In the rows, 128 means zero.
The same turns and mirrors carry the whole set onto itself, and each row onto the other rows of its family. Which rows share a family with each named row? Give them in list order.
These 32 rows form 4 families of 8 rows each.
daf: [114 114 136 100 110 119 102 127 135 118]
Kikun: [100 134 153 103 106 116 125 139 154 125]
dabeb: [120 111 127 124  99 123 138 142 140 104]
bap: [129 103 128 136 117 128 118 145 150 112]
sibim: [126 104 128 123 100 114 134 149 128 107]
Vimo: [141  96 136 116 101 104  96 149 145 139]
veg: [150  96 142 109 102 105  99 149 150 126]
viru: [116 112 143 114  91  97  98 139 131 131]
Dedag: [132 125 169 119 123 118 100 147 151 126]
Lon: [ 97 129 151 114 113 112 128 143 146 116]
ruk: [153 107 154 132 112 119 137 144 156 139]
pel: [138 121 164 124 112 133 141 155 156 122]
rumif: [152  93 144 128  93 121 119 151 139 132]
lero: [129 101 118 101 101 119 135 141 148 137]
Mov: [115 105 134 107  87 105 103 135 137 133]
ronez: [135 130 165 126 116 118 103 135 155 119]
fus: [123 124 172 113 108 111 115 149 150 153]
Pezoz: [132 115 171 107 101 114 107 148 154 150]
Dume: [136 127 156  90  99 107 119 132 153 146]
gekom: [133 113 129 134 115 132 115 149 135 112]
bulo: [152  98 150 121  95 112 121 155 133 144]
lilur: [109 125 133  97 108 110 105 139 138 119]
zesig: [152 116 148 126 107 117 136 149 168 139]
vinu: [126 100 147 105  96 111 149 135 153 143]
far: [132 115 157 122 117 127 151 159 149 129]
bifig: [130 119 158  96 105  96 125 133 158 147]
pebim: [117 102 146 103  99 104 143 132 138 143]
gozu: [121 135 150 112 119 124 144 133 149 120]
zod: [116 134 141 117 114 131 139 128 153 130]
suloz: [130 106 117 111  97 110 141 135 143 133]
goviz: [132 127 154 134 108 120 105 166 140 117]
vidam: [127 126 151 126 103 126  95 155 140 113]

Which other rows belong to the same family as far? sibim, viru, Lon, fus, bulo, pebim, goviz
Which other rows belong to the same family as dabeb? Kikun, pel, rumif, Mov, Pezoz, vinu, vidam
Which other rows belong to the same family as lero? daf, bap, veg, ronez, Dume, zesig, zod

The same turns and mirrors carry the whole set onto itself, and each row onto the other rows of its family. Which rows share a family with each named row? Give them in list order.
These 32 rows form 4 families of 8 rows each.
sabe: [119 123 117 120 110 140 134 133 112 140 125 125 124 127 148 127 143 115
 128 149 132 113  97 130 121 132 111 146 114 138 135 141 125 154 136]
tuk: [143 131 106 127 124 133 154 124 110 138 132  94 140 125 129 130 135 109
 123 134 120 100 111  98 121 148 141 128 152 134 103 134 151 117 141]
gat: [125 120 130 102 133 111 138 134 146 145 137 127 116 140 133 124 135 112
 128 140 109 146 122 151 108 139 132 138 129 122 123 147 143 129 105]
dop: [111 125 119 116 106 131 135 130 120 151 129 123 125 126 155 120 145 124
 121 149 133 116 104 129 116 134 104 141 118 124 127 144 120 153 135]
Desu: [147 117 131 116 138 132 140 137 115 114 154 117 124 144 132 136 121 121
 132 133 121 114 124 107 143 117 132 117 154 140 121 124 149  83 118]
bos: [132 115 129 115 131 111 123 116 126 138 125 128 149 117 131 125 109 106
 118 118 126 134 111 142 125 133 133 128 118 133 103 143 134 162 141]
bod: [125 111 135 102 136 111 144 126 137 144 134 131 126 143 135 116 139 105
 133 136 115 147 127 148 131 149 134 131 116 121 136 147 138 127 111]
leg: [151 132 132 139 140 143 132 112 135 142 137 104 129 119 129 131 138 129
 113 109 116 109 140 124 121 113 123 109 127 150 101 128 127 104 160]
Vame: [125 132 138 121 135 137 137 124 113 139 146 106 118 122 134 111 159 140
 119 132 118 124 152 128 134 137 132 147 132 147 108 150 150  88 140]
gibed: [158 113 128 121 124 124 134 134 113 116 153 111 123 144 118 121 129 124
 120 124 123 121 120 116 128 119 134 122 143 136 111 111 144  84 124]
Bep: [143 145 127 125 148 150 127 116 129 148 140 101 137 119 136 137 125 112
 115 118 113 108 138 118 121 117 120 113 120 155 100 134 133 100 157]
Samu: [141 121 143 117 124 139 128 122 119 125 131 138 140 140 149 125 124 112
 138 127 124 128 130 134 117 109  94 122 109 114 129 124 133 140 123]
rud: [142 112 121 120 134 106 130 115 138 141 132 131 149 120 125 126 119 101
 128 107 123 128 114 127 125 135 131 131 110 134 112 143 147 159 140]
Nonab: [108 124 117 118 123 128 141 124 122 149 125 130 127 129 147 126 156 109
 134 151 134 114 113 127 128 133 113 149 122 124 144 136 123 148 137]
kirem: [136 129 129 125 139 143 142 122 113 141 150 102 111 121 141 109 162 135
 123 139 121 118 149 131 128 136 132 146 135 131 101 142 145  95 137]
Pozu: [136 120 117 126 122 139 147 113 104 131 118 104 127 123 123 142 132 125
 123 138 128 103 114 103 119 146 143 143 159 138 111 122 143 110 142]
fusi: [137 116 142 109 128 135 135 123 130 126 134 145 140 144 140 136 129 114
 130 125 124 118 127 136 122 114 102 125 100 128 152 118 137 134 128]
lese: [142 130 135 133 146 142 134 104 132 148 128 108 136 116 128 133 134 133
 116 109 108 120 151 113 125 123 127 116 130 152 105 138 125 103 160]
Goru: [116 123 111 114 120 127 133 119 123 148 131 129 121 127 154 124 158 122
 123 141 125 124 100 121 112 132 111 146 121 132 131 130 126 159 141]
lala: [123 116 125 120 140 110 140 119 146 137 125 133 150 117 123 139 119 105
 122 118 123 127 116 136 133 129 137 128 111 135 124 147 136 156 145]
sig: [153 111 131 119 119 127 129 135 110 123 145 121 129 147 116 129 130 121
 124 126 124 115 124 103 127 118 129 119 150 142 123 118 139  81 130]
barag: [142 135 136 133 152 143 128 111 122 142 140 103 133 113 136 135 130 118
 124 119 115 113 143 118 143 116 123 105 133 161 112 132 137 103 156]
Taf: [144 122 136 109 126 133 127 126 129 137 137 139 136 140 141 131 128 103
 134 126 122 121 140 134 112 108  93 138 103 126 135 118 144 133 119]
Gik: [142 119 109 138 124 134 153 118 114 136 123  97 128 117 124 141 134 118
 113 138 123 103 118 108 119 142 145 137 156 133  99 117 140 115 143]
Voma: [127 114 130 115 130 111 145 153 138 146 134 128 130 139 134 111 132 107
 123 137 105 151 127 147 126 142 133 133 120 130 125 162 135 130 114]
safi: [129 129 127 111 145 145 153 129 115 144 155 107 115 118 147 118 150 141
 114 144 115 114 150 122 138 140 136 134 139 142 117 152 144  95 138]
zot: [132 131 127 117 146 144 143 127 104 140 157 111 123 128 155 110 169 137
 115 136 109 123 141 124 130 133 135 135 137 137 103 145 149 100 137]
gav: [146 115 137 117 124 147 136 134 118 129 128 143 140 144 145 130 129 109
 140 132 118 126 128 127 115 111 100 125 111 121 139 124 125 140 116]
tesu: [151 118 125 108 138 128 126 133 115 114 156 118 129 136 125 137 130 120
 121 131 116 118 116 116 122 119 135 111 144 137 106 121 141  80 116]
Rimor: [138 117 131 118 143 124 133 114 132 131 121 130 147 115 128 128 112 106
 124 114 115 138 119 143 130 136 136 132 109 140 111 152 130 156 132]
vuru: [141 121 114 123 127 134 148 118 102 140 133  96 131 114 128 138 132 117
 121 143 122 100 113 102 129 148 143 116 155 147 119 127 140 116 145]
Gota: [129 112 133 106 128 112 141 143 137 146 134 129 124 148 143 113 121 110
 124 137 110 151 126 146 122 138 127 135 131 113 114 151 137 130 113]

Which other rows belong to the same family as tesu? tuk, gat, Bep, rud, Goru, Taf, zot
Which other rows belong to the same family as safi? Desu, bod, Nonab, fusi, lala, barag, vuru

The same turns and mirrors carry the whole set onto itself, and each row onto the other rows of its family. Which rows share a family with each named row? Give them in list order.
These 15 rows form 3 families of 5 rows each.
bizug: [121 129 148 148 108 138 100 104 119 130 123 125 123 162 136 121 109 128
 103]
Muf: [118 115 148 116 125 116 114 134 122  96 114 144 144 141 134 144 136 133
 118]
vesat: [123 121 154 117 132 112 114 143 133 111 130 158 132 111 123 116 134 127
 127]
kat: [128 133 126 110 129 117 112  96 127 139 130 103 123 146 106 119 124 142
 127]
Mik: [128 121 130  96 137 107 118 120 131 111 123 123 137 127 111 133 137 143
 132]
kozi: [120 131 144 106 138  98 121 126 129 130 135 134 131 124 107 115 142 137
 140]
vago: [121 118 154 142 112 137 102 126 123 103 117 148 134 144 146 130 117 124
 102]
segeb: [130 131 136 135 114 141  98  95 130 139 130 115 114 142 122 107 103 130
 107]
nikid: [119 142 142 122 131 109 114 106 127 153 142 120 118 139 107 103 128 135
 133]
Tinab: [123 137 151 143 118 130 102 110 129 149 143 135 111 133 122  93 110 123
 117]
bidev: [116 133 137 128 120 118 111  96 115 139 126 109 128 170 121 127 125 139
 119]
buvi: [126 126 158 141 119 131 102 133 134 123 134 158 121 115 133 101 114 118
 112]
Pufas: [116 124 139 108 130 105 120 114 118 117 119 120 141 158 119 143 142 143
 129]
fenu: [134 119 146 137 112 147  96 121 134 110 122 143 121 122 137 114 103 121
 100]
zuk: [132 112 142 112 128 127 109 136 136  93 117 147 136 113 129 130 125 130
 116]

Which other rows belong to the same family as Tinab? vesat, kozi, nikid, buvi
Which other rows belong to the same family as bizug? Muf, vago, bidev, Pufas

